Each path below is one point turned by a fixed rotation once a step. After each direction that follows a path, write how fast that rotation turns it, in degrees per step (0 if it stays still).
Each turn is a multiple of 5 degrees from 10 to 175, or 0.
Each row of a path follows its step; steps can be skipped.

step 0: [-10 -10 -23 -27  17  -4  -4   6   4  17 -28  -6   1   9   6 -16 -26 -14
  20   3  -3  -4  -4 -29  -7   8  10   4 -21  -4   5  29 -22   1  -1 -17
 -21  -9 -17   5  13]
step 1: [-14  19 -14 -10   7  11   7  11 -33   8  -6  23  19 -23  -2  -5 -22   2
   1  -3  -1  10 -20  -5  -8  16  -1   2 -10   0  14 -11   6  -7 -13   0
 -24 -18 -28  29 -20]
step 2: [  4   6 -16  14 -12  -5  -6   5  13  28 -21  20  15 -27 -19   5 -10  -2
  -2  16   3   0  10 -22 -14 -15 -12   7   9   2   8  13 -23 -18 -29 -10
   9 -18   5  10 -27]
step 3: [-17  16 -25   3 -11  -3  24 -31  -4   7  -8 -10   6  22  -4  22  -8  -8
 -17  -1   0  -5  16 -26   9 -17  -4  -3 -17  12  14  26   2   7 -20  -2
   3  -7 -18  26  -8]
step 4: [ 18  12 -21  27  14  -1  20 -17 -12  21   5  11  -6 -16  12 -19  17 -26
 -16 -12  -9  11  19  -8  10  -5 -11  -6  -7 -12   6 -13  -7   5  -1  14
   0 -30 -19  22   5]
step 5: [  8  -2 -24  11 -10 -27 -20   7  10  20 -12 -14   0   6  -8  -7 -20 -27
  16   3 -25   6  18   8  11  -3 -10 -18   8 -10  31   9  -8  20 -15  12
 -12 -19  -8  -8   5]
step 6: [ -8   7   1  12 -10 -19  10  13 -17  -4  15  -9  17 -17  18  32 -23 -10
 -10  18  -6  -2  11  11  19  15  -2 -16   1 -11  -8  11  10  12 -16  27
 -19  -5 -30  11  -7]
step 7: [  8 -11  -9  14  -8  -3   7  11  -5   6 -14   6  -1 -24   8  17 -13 -22
  -6  18   7   4  26  -6   4  13 -10  15   3  -5 -32   0 -42  -1  -8   4
  18 -14 -19 -22  21]
step 8: [-11  -4 -17   1  -5   8  19   0 -16  -2 -11 -13  -1  24 -12   2 -39  11
   2   6  12  -2  17 -16 -19  10  -5  -5  -9   9  12  -2  -6  24   2   9
  -7 -13 -35 -28  22]
step 9: [ 24 -17  13  30  26  18  19  10  -6  12   5  12  -1 -10   8   3 -16   5
  -1  18  15  -6  -6 -15 -16  18  -1 -13 -11 -14  23 -10  -9 -17   2  15
 -16 -12 -32   2 -10]
Directions:
[ -4  -9   1  -1  -9   1   0  -4   6  -3  -2 -10  -1   1   0  -1  -4  -9
   7   0  -2   5  -1   0   2  -3   3   1   1  -8   6  -2 -14  -6   0 -12
   4  -1   1  -3  -3] : 145
[ -6  -2   4 -10   5   2   3  -1  -4   3   5   9   0  -1  -3  -8   2   1
   3   6   0  -6  -5   4  -7  -4  -3   5  -5   5   7  11  -3  -3   3  -6
   5  -6  -3   3  -7] : 35
[  1   0   0   4  -2  -9  -9   4   1  -6  -2  -5  -3  -2  -3   5  -1   4
  -9   8  -1  -4  -1   5  -5  -6  -4  12 -10  -6  -2  -6   0   4   1  -5
  -1   1  -2   8  -3] : 85
[  1  -6   4   4   5   3   1   1  -5  -3  -1   4  -4  -1  -5   1   6  -8
  -6   0   0   3  -9   5   8   9  -6  -4   0   5  -6 -11  -2  -8  -5  -2
   4  -7  -3   6  -2] : 135
[-7  1 -3  4  7  7  0 -2 -6  3 -6  4 -4 -1 10 10  7 -5  2  3 -4  1 -2 -2
  9  3 10  8 -8 -4 -1  6 -1  3  4 -3  3  6  1  0  2] : 110
[-6 10  5 -1 -7  4  7 12 -1 -5 -3  4  1 -1 -3  6 -3 -7 10  3  0 -3  7  1
  2 -5 -7  3  1  4 -6 -3 -3 -3 -2  5  0  5  7  5 -7] : 80

step 0: [-13  24  -1   8   6  18   0 -15 -18  -1 -22 -15 -12  20 -29 -20  13  -6
  -9   6  31 -19  -8 -12   5  -3 -15 -24   1  -4   0 -17 -10   2 -17  -5
  -2  16 -35  32   2]
step 1: [ -3  14  16  -3  31 -34  -5 -22  33 -34   1 -15 -32   5   7  -2  -2   9
  -7   5 -12  -5  -3 -29   4 -12  -7  -4   1   4   9 -15  -7  18   9   7
  29  13  -9   5   5]
step 2: [-35  22 -21   7  21  13 -15  -9   3 -12   8 -19   8  16  -6 -30  -5  11
  17 -22  -4  10  21 -19  27   2  -3  12 -20  -2 -20   8  14  16  -5  10
 -12  21  17  13   4]
step 3: [ -6   4  10   5  -6   8 -13 -14  -6   5 -18   2  -9   9 -15  12  -5  -1
  -5 -11  27 -15 -18 -37  30  26 -26  26 -14  -5  20   8   0  10  27  16
   6  11 -24  -6  18]
step 4: [  9  -1   1  -3  24 -11  12 -17 -21  -3   0   1  -6  18  -6 -16   6  14
  12  10  14 -40  -5 -22   5  -3  -8  27  11  14  -3  -5 -10  22 -36  13
  20  14   6  29 -14]
step 5: [-27  40   8 -17   9 -23  12   4   2  -6  -4   4  -2  -8  12 -16  25   7
  -7   3 -24  -5 -13 -17  39   6 -25 -17 -13  17 -13   7   2   6  -4   3
  14   9  -8   6  26]
step 6: [-16  23  -1   7  13   8  -4 -21 -12  -3  -7 -10 -19  30 -11  -4 -11   2
  34 -22   7  16 -34 -31  11   2  -5   8   4 -22 -25 -20   1 -11  -3 -25
   3   7 -11   7   7]
step 7: [ 12 -20   4 -11   5 -27 -22 -13   9   3   8  -8 -15  14 -14  -2   7  -5
  -2   8   7  11  -7 -28  41 -14 -10  26  -2   2  22  -9   8   7   9  11
  14   9  25  28  29]
step 8: [  4  33 -14 -23  23  24  -1 -17 -13  -2 -11 -13  14  -9 -21 -30  -3   5
 -16   2  35  -3   2 -13  29  -6  -4   1  -5  21  -7   5  -2 -11 -24  12
  -7  15 -10  24   4]
step 9: [-17  29  15   2  10 -18  17 -23  27 -10  -8  -6 -14   4  -1   2   8 -11
   7   7  13 -10 -31 -26  -8   1 -11  -5   5  20  22  -9  -2  19  12  -4
  -4  36 -29   1  17]
Directions:
[  6   2   9   4   0   3   2  -7   3  -6  -4   2  -1   1  -5   9  -2   2
  -2  -3   3   2  -4  -7  -9   4   1  10   6   1  -1  -7  -7   2   1 -12
   0  -4  -7  -6  -1] : 130
[-8  9  0  4 -9  1  4 -2  5 -5  2  2 10 -6 -9  4 -4 -3 -3 -3  4 -1  4  3
 11  6  2 -4  2 -2 -3  3  9 -2 -6 -3  0 -7 -5  3  1] : 125
[ -1   6  -4  -8  10  -2   5  -6  -2  -7  -3  -6   0  -1   6   4   1  -6
  -2   1  -5   8   0   5  -3   8   2  -6   2   6   7   3  -1   5 -13   3
   5  -1  -2  -4  -2] : 95
[  1  -5 -10  -3  -8  -1   2   2  -1  -1  -8   3   2  12  -6   3   4  -8
   4 -12  -2   6   0  -2  -9   0  -6   3   0  -2   2   6   7   1   3   0
   5   1  -3   4   3] : 100
[-10  -7   0   1   3   5   0   1   2  -4   1  -3  -8   6  -3  -3  -5   0
   1  -1 -10  12   3   3  10   3   9   4   9  -1  -3   1  -4  -3   9   0
   4  -2   0  -1   0] : 80
